Each row has a name. After each piece below comes the name of the row it's from, unless a question asks for something else. Each question is about the rows just above it.

vimeb: 112 -31  29  46
veru: -54   6  26   0
gudug: -7 58  7 -8
babo: -29  34  -6 -20
gifub:  0 -1  0  0
Biman: 112 -31  30  46
The rest of the row after -54   6  26:
0
Is -7 58  7 printed in one of the named rows, side by side and in this order?
yes
Where do -1  0  0 appear?
gifub

rez:   1   0  -1 -42
rig:  19  34  74 -22
gaf:  1  0 -1  0
ruz:   1   0  73 -22
fugo:  62 106  21 -53
Does one of the named rows hold -1  0 side by side, in this order?
yes
106  21 -53 is in which row?
fugo
which:  73 -22
ruz
which:  19  34  74 -22
rig
which: 34 74
rig
After  1  0 73, its row goes on with
-22
Among the named rows, does one hold 73  0 next to each other, in this order?
no

sogim:  -7  11 -40   0  42 -22 -98  21   2
Tabi: -40  -4  -6   0 -14  73 -48  65 -44
saz:  -6 -18 -28   1  12  73 -22  56  -8
pab:   66   10  -21    0   60 -106   19  -74   76
Does one of the named rows hold  -5 -18 side by side, in this order?
no
Does one of the named rows hold -22 -98 side by side, in this order?
yes
Where do -18 -28   1  12  73 -22  56  -8 appear?
saz
Among the named rows, does one hold  0 -6 next to each other, in this order?
no

muva:  16 -23 -15   6 -23  -3  -6 -19  23  30  -7  -9  17  26  59  -6 -45 -29   4  12  34   7  19  28  61   2  27 -31  44  -3  32 -12   4 -20  -7  -3 -14  27  -5  25  -7 -26 -34 -26  -8  13 -32   7  14 -14
misut:  12 -33 -15  21 -19  -2   1 -30  39  51   1  10  23  26  61   0 -46 -33   6  13  30  -5   6  36  84   0  31  10  72   1  28 -20  43 -30 -11  -9 -15  34  -4  26 -26 -46 -45 -49  -8   1 -66   4  -4 -19
kuli: -29 -15 -16 -39 -25  48  -3  -2  23  10 -51   4  16 -18  72  32 -49  36 -26   0  38  -1  17  55  51  40  70 -56  22 -28  10 -47 -16 -44  -9 -38  14  22  49  30  -2   2  -1 -40  28   4 -12 -35  35 -15
Nov:  12 -33 -15  21 -19  -2   1 -30  39  51   1  10  23  26  61   0 -46 -33   6  13  30  -5   6  36  84   0  31  10  72   1  28 -20  43 -20  48 -12 -13 -14   9  -8 -38  52  44  10 -17   3 -13  58  23   5
Vev: -29 -15 -16 -39 -25  48  -3  -2  23  10 -51   4  16 -18  72  32 -49  36 -26   0  38  -1  17  55  51  40  70 -56  22 -28  10 -47 -16 -44  -9 -38  14  22  49  30  -2   2  -7 -10  -9  -4   7  22 -24   3
Where do  44  10 -17 appear?
Nov
Is  28 -20  43 printed in one of the named rows, side by side and in this order?
yes
Among the named rows, does one hold  70 -56  22 next to each other, in this order?
yes

Lam:    6  -11   16  -14  -61  -33   -1  -22   30  -12 -109    1   -5  -29   68   13    6   20  -80   -6   39  -52  -46   69   50  -20  -38  -25    7   31   47    5   35   72  -68  -18   77
milif: -25 -25  31  30 -12 -11   3   7  16   2 -44  -1   4 -11  16 -14  -6  -2 -25  -4  31  10   5  -3  28  22  45  30  12  17  37  43  17  -5  -4 -13  33
Beseg: -25 -25  31  30 -12 -11   3   7  16   2 -44  -1   4 -11  16 -14  -6  -2 -25  -4  31 -21  18   7  22 -21 -38   4   9  40  15  -5  -1  14 -22 -42  29
which: -25 -25  31  30 -12 -11   3   7  16   2 -44  -1   4 -11  16 -14  -6  -2 -25  -4  31 -21  18   7  22 -21 -38   4   9  40  15  -5  -1  14 -22 -42  29
Beseg
Go on from -21 -38 to the end of its row.
  4   9  40  15  -5  -1  14 -22 -42  29
Is  16 -14  -6  -2 -25 printed in one of the named rows, side by side and in this order?
yes
Is -12  30  31 printed in one of the named rows, side by side and in this order?
no
Is  -6  39 -52 printed in one of the named rows, side by side and in this order?
yes
which:   16  -14  -61  -33   -1  -22   30  -12 -109    1   -5
Lam

gimus:  96  70  23  68  -6 -40  90  48  -4  78 -27   9  -2 -33
lov:   6  14  10 -32 -53  30  16   3 -38  43 -27 -43  58  40
rokal:   6  13  10 -32 -53  30  16   3 -38  43 -27 -43  58  40
The rest of the row after 13 10:
-32 -53  30  16   3 -38  43 -27 -43  58  40
which:   6  14  10 -32 -53  30  16   3 -38  43 -27 -43  58  40
lov
Where do   6  13  10 -32 -53  30  16   3 -38  43 -27 -43  58  40 appear?
rokal
Where do  23  68  -6 -40  90  48  -4  78 -27   9  -2 -33 appear?
gimus

boke:  0 -4 82 -1 69 -3  0 79 -1 14  3 -2  9 20 -4
zotav:  0 26 31 -5 37  0  2 -2 -4 -4  0 -5 -5  3 -3
Vadi:  0 36  8 -1 36 -4  0  2 -2 54 17 -3  2 96 19
nunan:  0 14 11 42  5  1 36  5 53 11  0  1 -1 29 33
tozin:   0  -1  17  54  -3  -4  53   2  68 116  28   6  -1  86  71
Notan:  0 -1 33 -4  2 11 -2 40 -5  0  0 29 29  0 -1
suku: -3 20 11 23 -2 -4 67 -1 70  8 17 71 -4 -2 21
mir:  1 34 30 -5  8  1 -5 31 -4 37 42  3  7 47 -4
Fira:  0  0 -3 -5  2  2 -4 -4 -4 37 41  3  7 47 11
sugef:  0 34  8 -2 18  1 -4  5  1 -1 -2 -4 -4 30  9
After  0 34, its row goes on with
 8 -2 18  1 -4  5  1 -1 -2 -4 -4 30  9
which: -4  0  2 -2
Vadi
The row with 37 42  3  7 47 -4 is
mir
which: -4 67 -1 70  8 17
suku
Go on from 37 41  3  7 47 to the end of its row.
11
The row with 82 -1 69 -3  0 is
boke

Kika: -90 115  -3 -86 -48 -84 -69 -48  30 -74  80 -86 -69  51  54 -94  22  94  39  66  73  36 -73 110  86  39 -17
tere:  -13   43   55  -20   39   62   43    9   22   80   14   81   87   94   22  -94   54   66   39   51 -103   91   32   -9 -103  -36  -93
vipap:  -13   43   55  -20   39   62   44    9   22   80   14  -86  -68   51   22  -94   54   66   39   51 -103   91   65   20   79   -5  -29
Does one of the named rows hold -86  -3 115 side by side, in this order?
no
After -86 -69  51, its row goes on with
 54 -94  22  94  39  66  73  36 -73 110  86  39 -17
which:  94  22 -94  54  66  39  51
tere
 51  22 -94  54  66  39 is in which row?
vipap
which:  -13   43   55  -20   39   62   43    9   22   80   14   81   87   94   22  -94   54   66   39   51 -103   91   32   -9 -103  -36  -93
tere
The rest of the row after  55 -20  39  62  43:
   9   22   80   14   81   87   94   22  -94   54   66   39   51 -103   91   32   -9 -103  -36  -93
which:  44   9  22  80  14 -86
vipap

Demid:  -4   9 -16   6  13 -22
pek:   2   4 -29   8 -49 -20
paz:  -7  -7 -18  -5  18  12
zuneb: -16  -4 -13   2  14  -1
tet:   6  24  -2  15 -83 -33
Gadeg:   4  -1 -25 -12  10  -2
gako:  -4  -9  -1 -10 -32   7
Fabir: -31   8   1  -3  12 -12
meko:  14 -34  -8  -3   4   4
Nim: -11  -4  -2   1  -8 -34
nuger:  -4  -3   5   9 -15   6
tik: -6 11 30 -5 18 13
Does one of the named rows hold -31   8   2 side by side, in this order?
no
After  -1 -25 -12, its row goes on with
10 -2
which: -29   8
pek
Among the named rows, does one hold  -4  -3   5   9 -15 next to each other, in this order?
yes
which:   5   9 -15   6
nuger
After -4 -2  1 -8, its row goes on with
-34
The rest of the row after -34  -8  -3:
4 4

zif: 51 63 42 73
gis:  28 -47  43  73
vibu: 51 63 20 -3
Does one of the named rows hold 50 63 side by side, in this order?
no
Does one of the named rows hold -47  43 side by side, in this order?
yes
63 20 is in which row?
vibu
After  28 -47  43, its row goes on with
73
The rest of the row after 51 63 42:
73
The rest of the row after -47  43:
73
which:  28 -47
gis

Gire: -11 -13  15   0   7   3   9   2 -15  19  -3 -10 -13  -1  -6   0  39  -2  -2 -26 -10   0  14 -33   2   3  -3   2 -11   1  -3   1  16  22   5 -11   9   0  -2 -10  -1   5  21   0 -16
fot:  12  11   3 -13  -3  -7   3 -19 -35  18  93  24 -78  -7 -21 -12 -10 -11  32 -72  21  13   4 -62  -2  20  -6 -14   1  -3   1   1  -5  -9  12 -65  43   6   0  -6  -1 -72 -18  -6  -6
namav: -26 -15  34   7  17   0  16  13 -36  35 -21 -16  -6  -5  18  12 111  -1 -31 -50 -26   7  42 -20   5  -2  -4  10 -22  -5  -4   2   7 -36 -15 -15  10   7 -16 -14  -2  29  48  -1 -30
nav:   -6   -4    3   11   -7   -9    0  -24   24   17   52  -46  -38    0   11  -26  -58   16   50  -47   12   14    3 -105    1   32    2    5  -17    9   -4  -11   16   22    6   15   38  -23  -24   -2    7  -78   -1    0   -3
tavid:   8 -45 -40 -13  -3  -7   4 -18 -33  19  99  25 -80  -7 -18 -11  -8 -11  32 -76  21  14   5 -63  -2  20  -6 -14   2   9   2 -15  -3 -10  13 -64  44   6  -1  -6   0 -74 -16  -7  -8
Which row holds -11 -13  15   0   7   3   9   2 -15  19  -3 -10 -13  -1  -6   0  39  -2  -2 -26 -10   0  14 -33   2   3  -3   2 -11   1  -3   1  16  22   5 -11   9   0  -2 -10  -1   5  21   0 -16?
Gire
which: -11  32 -72  21  13   4
fot
Where do  14 -33 appear?
Gire
which: 12 14  3
nav
After 16 22  6, its row goes on with
 15  38 -23 -24  -2   7 -78  -1   0  -3
Is   0 -74 printed in one of the named rows, side by side and in this order?
yes

Loba: -21  21  11   1   1   2
fos:  11 -37   8 -15 -22 -16
topov: -46  17  -7 -17  17  -3
bebu: -11  -8   3   1  14  31
tek: 32 -1 -5 -4 34 17
poz: -44 -21  -6  -1  28   9
nesir: -90  -3   7 -17  17  -3
det:  32  -1  -5  -4  11 -15
The rest of the row after -11  -8   3   1:
14 31
The rest of the row after -15 -22:
-16
Is -46  17  -7 printed in one of the named rows, side by side and in this order?
yes
which: -6 -1
poz
Is  -3   7 -17  17 printed in one of the named rows, side by side and in this order?
yes
The row with -90  -3   7 -17  17  -3 is
nesir

fefo: -18 -22  26  62 -38 102
Kava: -56 -37  55 -13  18  21
zuli: -13 -21  26  63 -38  99
Pum: -12 -12  17  -1  -2  16
Kirat:  31  12 -31 -59  25 -67
The rest of the row after -13  18:
21
Go on from  26  62 -38 to the end of its row.
102
Go on from  62 -38 to the end of its row.
102
which: -21  26
zuli
The rest of the row after -37  55:
-13  18  21
The rest of the row after -21  26:
 63 -38  99

lut:   0 -36  13  23 -20 -11   8 -28 -47  -4  22 -11  -4 -32
visur:  -1   9 -12   7  47 -11 -22 -53 -35   2  -4  20   6  41
mog:  23 -20 -12   8 -20  23 -28 -36  13 -11 -47 -21  -1  35
After -12   8, its row goes on with
-20  23 -28 -36  13 -11 -47 -21  -1  35
Does one of the named rows hold  23 -28 side by side, in this order?
yes
Among the named rows, does one hold -20   8 -12 -20  23 next to each other, in this order?
no
Go on from -20  23 -28 -36  13 to the end of its row.
-11 -47 -21  -1  35
which: -20 -12   8 -20  23 -28 -36  13 -11 -47
mog
which:  23 -20 -11   8
lut
Does one of the named rows hold   9 -28 -47  -4 side by side, in this order?
no

Rar: -31  63   5  21 -20  51  45
Dape:   6 -19   8 -11  17 -31 -13
pezen:  56   1 -53 -44  45  14 -63
mel:  54   2 -20 -33  24  13 -49
Fuz:  65  11 -52 -47  49  23 -62
tebuf: -15  55  -9  24   7  31  11
Feg:  46  99 -59 -50  42  82 -37
deso: -60  43  25  59  18  -7  40
vum:  46  87 -50 -43  41  81 -40
vegaf:  74   7 -65 -40  62  72 -63
zove:  41  97 -65 -40  63  72 -48
susab: -30  63   1  16   4  38  18
The rest of the row after -65 -40  63  72:
-48
The rest of the row after -65 -40  62  72:
-63

vovi: -36  44 -14 -32  14  13 -50 -17  27   0
lun:   5 -14  21  53  33 -20   8 -55 -32  -1
verik: -19 -14  71  66  17   8   0 -40  -8   7
Tesap:   8 -14   8  50  37 -28   6 -60  33  -8
Sos:  20 -14  47  67  40  13  -8 -78  -3 -19
bulif:  -8 -14 113  81  17  47 -15 -58  33  -9
Guzam: -38 -14  73  62   5  -3   5 -19 -18  26
fego: -17   5  73 -18 -14  -3 -19   5  62  15
Zil:  25 -14  63  76  41  33 -16 -87  17 -31
which: -17   5  73 -18 -14  -3 -19   5  62
fego
Is 73 63  5 printed in one of the named rows, side by side and in this order?
no
The row with -14 113  81  17  47 -15 -58  33 is
bulif
which: -14  73  62   5  -3   5 -19 -18
Guzam
After -14  73  62, its row goes on with
  5  -3   5 -19 -18  26
Does one of the named rows hold  8 50 37 side by side, in this order?
yes
Does one of the named rows hold -20  33 side by side, in this order?
no

Nop:  32  60   0  13 -34  67
sugu:   9   0  60  13  -3 -70
Num:   8   0  60  13  -3 -37
suza:  32 -23 -85  15 -34 -64
Where do  32 -23 appear?
suza
Go on from  8  0 60 13 -3 to the end of its row.
-37
Does one of the named rows hold 13 60  0 side by side, in this order?
no
Where do   8   0  60  13  -3 -37 appear?
Num
Go on from 60  0 13 to the end of its row.
-34  67
which:  8  0 60 13 -3
Num

Dig:  53  76  -2 -36 -48 -11  72
Fevok: -85   2 -49 -35  53  47  23
boso:  53   2 -49 -36  53  -2 -36
gema:  53  76  -2 -36 -48  47  22
After   2 -49 -35  53, its row goes on with
47 23
Which row holds  53  76  -2 -36 -48 -11  72?
Dig
Go on from -35  53 to the end of its row.
47 23
 53  -2 -36 is in which row?
boso
Does one of the named rows hold -36 -48  47  22 side by side, in this order?
yes
After -36  53, its row goes on with
 -2 -36

bod:  61 -29 -35  25  18
moza:  61 104 -35  33  18
kame:  13 -35 100  33  18
Fegu:  61 -18 -35  33  18
rutam:  61 100 -35  33  18
Is 100  33  19 printed in one of the named rows, side by side and in this order?
no
Does one of the named rows hold  18  33 -35 side by side, in this order?
no
which: 100 -35
rutam

